In the data rows, the value 128 means zero.
Some points, one per row:
tensor([113, 103, 149, 139, 125, 171,  81,  71,  81,  88, 165, 165, 166, 165, 147, 170])
tensor([116, 124, 132, 123, 110,  71,  55,  82,  53, 121, 100,  78,  75,  16,  26,   7])
tensor([ 88,  84,  76,  59,  97, 100, 158, 136, 160, 157, 165, 187, 169, 157, 168, 168])
tensor([167, 150, 114, 130, 170, 181, 165, 148, 163, 131, 135, 182, 193, 230, 255, 255])
tensor([117, 133, 127, 142, 133, 138, 138, 123, 151, 176, 167, 189, 156, 107, 121, 135])
tensor([ 84,  93, 111, 125, 131, 131, 114, 130, 126, 156, 141, 105, 101,  75,  82,  78])
tensor([134, 165, 165, 135,  89, 129, 119, 135, 161, 129, 135, 143, 118, 112, 116, 116])
tensor([136, 117, 136, 109,  84,  85,  93, 119, 174, 198, 187, 184, 138, 138, 137, 136])
tensor([116, 132, 131, 134,  99, 117,  58,  73,  65,  75, 110, 109, 119,  70,  50,   5])
tensor([161, 172, 135, 128, 124,  64,  82,  74,  79, 130, 101, 124, 116, 124, 158, 156])
tensor([ 84,  92,  84, 104, 103, 121, 153, 138, 154, 134, 124, 136, 145, 139, 106, 100])
tensor([112, 111,  87,  95, 100,  89,  89, 127, 166, 161, 158, 158, 158, 166, 180, 154])
tensor([166, 157, 167, 141, 142, 125, 126, 200, 168, 180, 193, 234, 255, 255, 255, 255])
tensor([174, 146, 159, 156, 108, 122, 102,  92, 121,  86,  81, 108,  79, 124, 123, 109])
tensor([180, 165, 145, 115, 128, 134, 187, 210, 209, 218, 237, 210, 188, 183, 182, 218])
tensor([116, 108, 113,  99, 136, 113,  78, 144, 111, 147, 155, 148, 218, 219, 255, 255])
tensor([167, 143, 151, 105,  97,  92, 111, 100, 144, 116,  99,  92,  48,  84,  92, 137])
tensor([115, 120, 140, 151, 176, 189, 177, 176, 130, 120, 137, 131, 174, 189, 168, 154])
tensor([161, 136,  93,  83,  82,  96, 108,  88,  94,  67,  85, 144, 156, 193, 198, 158])
tensor([145, 170, 133, 162, 162, 133, 155, 144, 148, 172, 158, 198, 147, 121, 140, 105])
tensor([ 88, 112, 102,  82, 108, 135, 197, 218, 165, 175, 156,  92, 105,  84,  58, 107])
tensor([140, 142, 154, 161, 108, 128,  96,  62,  82,  73,  79, 113, 109, 100,  69,  26])
tensor([239, 243, 187, 171, 136, 115, 116, 108, 129, 174, 207, 237, 232, 215, 245, 255])
tensor([114, 141, 146, 184, 171, 144, 155, 156, 140, 137, 142, 138, 154, 154, 137,  97])
tensor([138, 155, 140, 119, 112, 135, 130, 117, 103,  87, 102,  96, 104,  85,  89, 127])
tensor([134,  81,  72,  78,  67, 101, 108, 100,  97,  88,  90, 116, 120, 142, 140, 111])
tensor([125, 102,  90,  96,  71,  92, 106, 143, 176, 158, 176, 152, 176, 214, 188, 179])
tensor([135, 117, 168, 137, 185, 202, 202, 253, 236, 212, 205, 158, 179, 185, 161, 167])
tensor([141, 171, 173, 156,  97,  49,  24,   0,  14,  31,  64,  88,  80,  66,  41,  52])
tensor([132, 124, 133,  99, 106,  68,  30,  61,  65,  80,  92,  91,  99,  88,  64,  85])
tensor([147, 146, 143, 129,  91,  72,  61,  51,  38,  76,  61,  80,  91,  54,  79,  74])
tensor([116,  83, 130, 115, 127, 168, 149, 162, 168, 137, 152, 124, 144, 171, 153, 181])
tensor([128, 113, 116, 134, 157, 217, 197, 187, 171, 170, 154, 149, 145, 116, 146, 132])
tensor([ 78,  68, 105, 110, 154, 137,  93,  63,  18,  25,  46,  98, 103, 111,  85,  54])
tensor([166, 173, 194, 182, 189, 160, 128, 125, 134, 126, 170, 185, 197, 204, 211, 185])
tensor([112,  89,  91,  90, 112, 200, 155, 119,  99,  65,  99, 105, 114, 108, 119, 142])
tensor([101,  92, 106, 133, 124, 144, 115, 122, 137, 126, 149, 146, 149, 150, 143, 143])
tensor([119, 123, 152, 121, 149, 123, 132, 111, 107,  72,  85,  76, 109, 125, 126, 147])
tensor([123, 120, 122, 121, 118, 111, 104,  77,  84,  53,  49,  76,  86, 119, 115, 106])
tensor([ 82,  90,  79, 115, 136, 149, 143, 194, 200, 139, 139, 111, 108, 146, 169, 153])
tensor([ 67,  99, 127, 149, 185, 192, 169, 166, 130, 162, 154, 172, 244, 215, 233, 220])
tensor([110, 145, 141, 168, 168, 107,  95,  42,  68,  82, 103, 131, 155, 147, 187, 165])
tensor([175, 185, 174, 213, 234, 184, 204, 204, 196, 228, 183, 192, 214, 229, 255, 255])
tensor([147, 169, 154, 171, 176, 182, 194, 194, 201, 161, 153, 138, 113, 132, 157, 177])
40 more points follow, each with its number after it:
tensor([144, 135, 141, 121,  55,  66, 118, 140, 191, 152, 129, 120, 151, 174, 168, 158]) 0
tensor([145, 171, 164, 162, 154, 163, 151, 125,  85,  39,  44,  87, 111, 117, 114,  84]) 1
tensor([128, 150, 126, 100, 117, 140, 129, 124, 113,  94, 119, 158, 190, 183, 191, 194]) 2
tensor([101, 103,  83,  63, 109, 108, 127, 119, 132, 198, 190, 177, 145,  83,  89, 106]) 3
tensor([190, 116, 116,  86,  87, 110,  88,  87,  83,  90, 122, 149, 158, 194, 203, 198]) 4
tensor([127, 131, 174, 138, 128,  77,  44,  82,  63,  62,  24,   0,   0,   0,   3,   0]) 5
tensor([150, 138, 140, 144, 158, 180, 172, 146, 142,  96,  86, 133, 128, 159, 166, 180]) 6
tensor([119, 128, 128, 127,  95,  79,  91,  86,  96, 100,  61,  61,  93,  91, 107, 116]) 7
tensor([107, 105,  97,  92, 108, 102, 147, 151, 114, 152, 131, 112, 120,  83,  50,  51]) 8
tensor([127, 138, 174, 178, 165, 169, 158, 150, 157, 170, 124,  99, 127, 113, 139, 181]) 9
tensor([103,  95,  88, 131, 100,  87,  87, 101, 137, 131, 129, 107,  79, 101, 101,  54]) 10
tensor([119, 189, 193, 171, 179, 133, 128, 150, 163, 198, 206, 202, 207, 150, 152, 168]) 11
tensor([171, 135, 151, 117,  79, 115,  82,  89, 128,  91,  76,  25,   0,  12,  28,  79]) 12
tensor([ 96, 146, 179, 190, 188, 182, 158, 189, 193, 200, 208, 140, 144,  98,  95, 124]) 13
tensor([123, 132, 115, 118,  91, 123, 148, 142, 176, 137, 119,  74,  47,  40,  42,  81]) 14
tensor([190, 202, 228, 180, 162, 148, 131, 122, 157, 174, 188, 179, 124,  92,  93, 141]) 15
tensor([56, 87, 40, 26, 62, 65, 95, 78, 78, 86, 75, 49, 48,  9,  2, 10]) 16
tensor([118, 108,  93,  96,  93,  55,  62,  61,  52,  87, 100,  90,  98, 123, 102, 103]) 17
tensor([115, 127, 108, 149, 131, 158, 177, 150, 171, 169, 189, 166, 194, 176, 152, 154]) 18
tensor([191, 128, 136,  92,  71,  78, 101, 113, 132, 135, 119, 110, 100, 119, 121, 136]) 19
tensor([125, 100, 118, 136,  91, 103, 118,  94, 125, 120, 154, 195, 215, 245, 216, 206]) 20
tensor([ 80,  68,  83, 133, 138, 203, 179, 157, 163, 175, 213, 221, 230, 225, 208, 174]) 21
tensor([164, 179, 158, 168, 164, 203, 222, 175, 164, 183, 188, 206, 255, 245, 249, 255]) 22
tensor([134, 105, 138, 144, 117,  88,  83,  71,  67, 105,  83,  64,  83,  93,  80,  95]) 23
tensor([145, 160,  99,  86, 106,  65,  82,  79,  72, 111, 106, 134, 147, 126, 150, 124]) 24
tensor([122, 180, 176, 166, 176, 151, 140, 163, 161, 163, 163, 160, 195, 179, 203, 211]) 25
tensor([123, 167, 135, 127,  73,  36, 114, 127, 140, 148, 136, 127, 154, 131, 107, 113]) 26
tensor([120, 120, 184, 190, 192, 171, 111,  63,  60,  97, 107, 117, 137,  99,  82, 103]) 27
tensor([190, 205, 243, 235, 224, 179, 153, 105,  59,  20,  26,  41,  84, 140, 129, 157]) 28
tensor([113,  81, 118, 149, 135, 120, 144,  97, 115, 100,  97, 101,  94, 130, 101,  86]) 29
tensor([ 66, 101, 107, 156, 166, 173, 144, 119, 163, 212, 255, 255, 245, 188, 149, 107]) 30
tensor([121, 106, 116, 109, 135, 110,  96,  75,  57,  59,  34,  51,  39,  29,  37,   5]) 31
tensor([171,  97, 100,  72,  67,  99,  87, 105,  91, 122, 115,  72,  50,  68,  67, 108]) 32
tensor([128, 106, 103, 105,  64, 127, 121, 146, 170, 113, 116, 108,  98, 115, 122, 100]) 33
tensor([134, 120,  82,  48,  89, 111, 132, 130, 119, 101, 116, 130, 132, 136, 126, 126]) 34
tensor([127, 128, 101, 107, 105,  72,  59,  91,  84,  79,  94,  81,  83, 112, 121,  76]) 35
tensor([129,  95,  87,  62,  85, 101, 121, 108,  92,  97, 103,  93,  76,  70,  64, 111]) 36
tensor([127, 141, 111,  99, 113, 103,  93, 104,  65,  84, 103,  57, 104,  58,  82, 121]) 37
tensor([101, 125, 119, 106, 132, 115, 113, 132, 114,  85, 105, 139, 139, 149, 123, 107]) 38
tensor([127, 146, 176, 191, 194, 195, 164, 162, 174, 182, 178, 215, 223, 209, 229, 213]) 39
Which two of these numbered points are nearest to each point below by angle, seen from the average point of the first points? Their numbers follow each, nearest first.
tensor([131, 116,  95, 110, 107, 145, 141, 107,  91,  64,  97, 141, 155, 173, 161, 134]) > 4 2
tensor([208, 190, 149, 137, 159, 155, 182, 185, 183, 176, 123, 114,  95, 113, 164, 177]) > 9 6
tensor([120, 117, 102,  77,  93, 151, 136, 133, 117, 111, 120, 162, 152, 132, 140, 118]) > 34 38
tensor([148, 116, 173, 138, 172, 169, 166, 166, 110,  93,  87, 122, 159, 203, 185, 185]) > 6 22
tensor([105, 117, 127, 151, 168, 134,  90,  95,  54, 122, 165, 146, 175, 119, 115,  92]) > 27 23
tensor([126, 156, 137, 164, 131,  96, 105, 119, 103, 116,  89,  92,  96,  75, 107,  96]) > 5 31
tensor([133, 100, 118,  94, 108,  99, 103, 112,  86, 113, 100, 127, 132, 139, 129, 110]) > 17 35
tensor([ 84, 109, 103,  80, 116,  97,  87, 119, 128, 118,  90,  92,  57,  30,  45,  28]) > 16 31
tensor([ 90,  82,  81, 109,  76,  59, 105,  74, 148, 196, 180, 249, 225, 221, 197, 185]) > 20 21
tensor([131, 129, 139, 136, 122, 105, 151, 115, 139, 170, 199, 212, 255, 252, 237, 255]) > 20 22
tensor([112, 104,  91, 108,  93, 106, 174, 155, 158, 152, 108, 116, 105,  92,  69,  32]) > 8 14
tensor([140, 145, 138, 114,  70,  48,  64, 116, 124, 107, 111,  96,  87, 109,  81,  72]) > 35 5
tensor([159, 157, 141, 135, 123, 119, 153, 159, 140, 160, 110, 101, 101,  80,  99, 105]) > 14 12
tensor([142, 144, 161, 180, 130, 123, 102, 140, 189, 202, 212, 178, 154, 163, 161, 146]) > 11 30
tensor([192, 167, 147, 129, 122,  97,  83,  77,  96, 115,  93,  61,  54,  68,  94, 126]) > 12 5
tensor([111, 130, 144, 155, 116, 100, 101, 100, 129, 130, 106, 105, 107,  98, 106,  92]) > 5 23
tensor([115, 141, 179, 192, 168, 128,  82,  96,  89, 100, 133, 134, 147, 153, 134, 136]) > 27 28
tensor([118, 147, 123, 138, 158, 141, 189, 200, 173, 166, 150, 186, 217, 212, 236, 233]) > 22 39
tensor([119, 161, 132, 223, 210, 183, 140, 123, 134, 114, 189, 213, 201, 206, 203, 132]) > 39 22
tensor([115, 116,  71,  86, 104, 118, 165, 193, 150, 132, 130, 132, 161, 154, 137, 123]) > 34 33
tensor([134, 111, 150, 176, 159, 152, 132, 149, 152, 187, 199, 163, 132, 133, 100,  94]) > 13 15
tensor([ 81,  87,  89,  84, 110,  98,  92, 108, 126, 191, 190, 165, 151, 103, 102, 107]) > 3 8
tensor([107,  89, 112, 126, 149, 150, 131, 125, 123, 119,  94, 110, 134, 154, 178, 159]) > 6 29
tensor([168, 201, 191, 147, 157, 122, 118, 135, 131, 165, 157, 116, 122,  86,  90, 140]) > 15 13
tensor([117, 122, 137, 167, 137, 116, 103,  75, 104, 105, 116, 119, 122, 127, 125, 110]) > 23 27
tensor([212, 185, 184, 152, 142, 210, 201, 228, 219, 230, 245, 244, 255, 255, 255, 255]) > 22 39
tensor([ 59,  44,  58,  86, 137, 129, 131, 153, 118, 177, 146, 131, 159, 127, 141, 115]) > 3 8
tensor([151, 119, 109, 117, 113, 132, 108, 149, 187, 156, 147, 110,  93, 122, 144, 171]) > 33 14
tensor([154, 131, 115,  92, 106, 104,  83,  88,  57, 103, 109, 125, 127, 130, 150, 141]) > 24 17
tensor([108,  76,  97, 166, 169, 174, 181, 154, 125, 126, 111, 100,  99, 111, 105,  59]) > 29 8
tensor([140, 123, 118, 158, 117, 129, 129, 112, 136, 132, 112, 109, 114, 128, 161, 137]) > 7 12
tensor([ 86, 118, 158, 176, 205, 175, 170, 133, 110,  93, 144, 172, 204, 204, 171, 155]) > 39 22
tensor([140, 135, 133,  99,  89, 103,  92, 114, 101,  70,  27,  40,  40,  49,  90, 105]) > 7 12
tensor([188, 160,  90,  62,  88,  88, 203, 226, 226, 219, 211, 210, 255, 255, 255, 255]) > 22 18
tensor([100, 129, 143, 124, 114,  81,  73, 121, 137, 108, 102,  87,  89, 100,  91,  66]) > 5 10
tensor([ 98, 126,  77,  73,  82,  39,  55,  64,  73,  78,  86,  94,  92,  81,  89,  74]) > 17 35
tensor([198, 195, 219, 204, 195, 151, 147, 142, 175, 199, 208, 164, 129, 134, 114, 158]) > 15 11
tensor([185, 139, 142, 145, 128, 138, 135, 150, 124, 115,  97,  57,  52,  97, 110, 129]) > 12 5
tensor([ 83,  76, 110, 166, 216, 201, 181, 129, 103, 104, 102, 114,  99, 114,  76,  41]) > 29 27
tensor([ 79, 115, 160, 124, 135, 131, 123, 138, 139, 143, 152, 151, 118,  81,  15,  50]) > 8 14
tensor([161, 187, 147, 119, 139, 119, 147, 144, 158, 176, 150, 140, 130, 133, 178, 213]) > 25 22
tensor([156, 145,  96,  82,  56,  58, 121, 126, 137, 181, 178, 183, 189, 184, 197, 247]) > 20 0
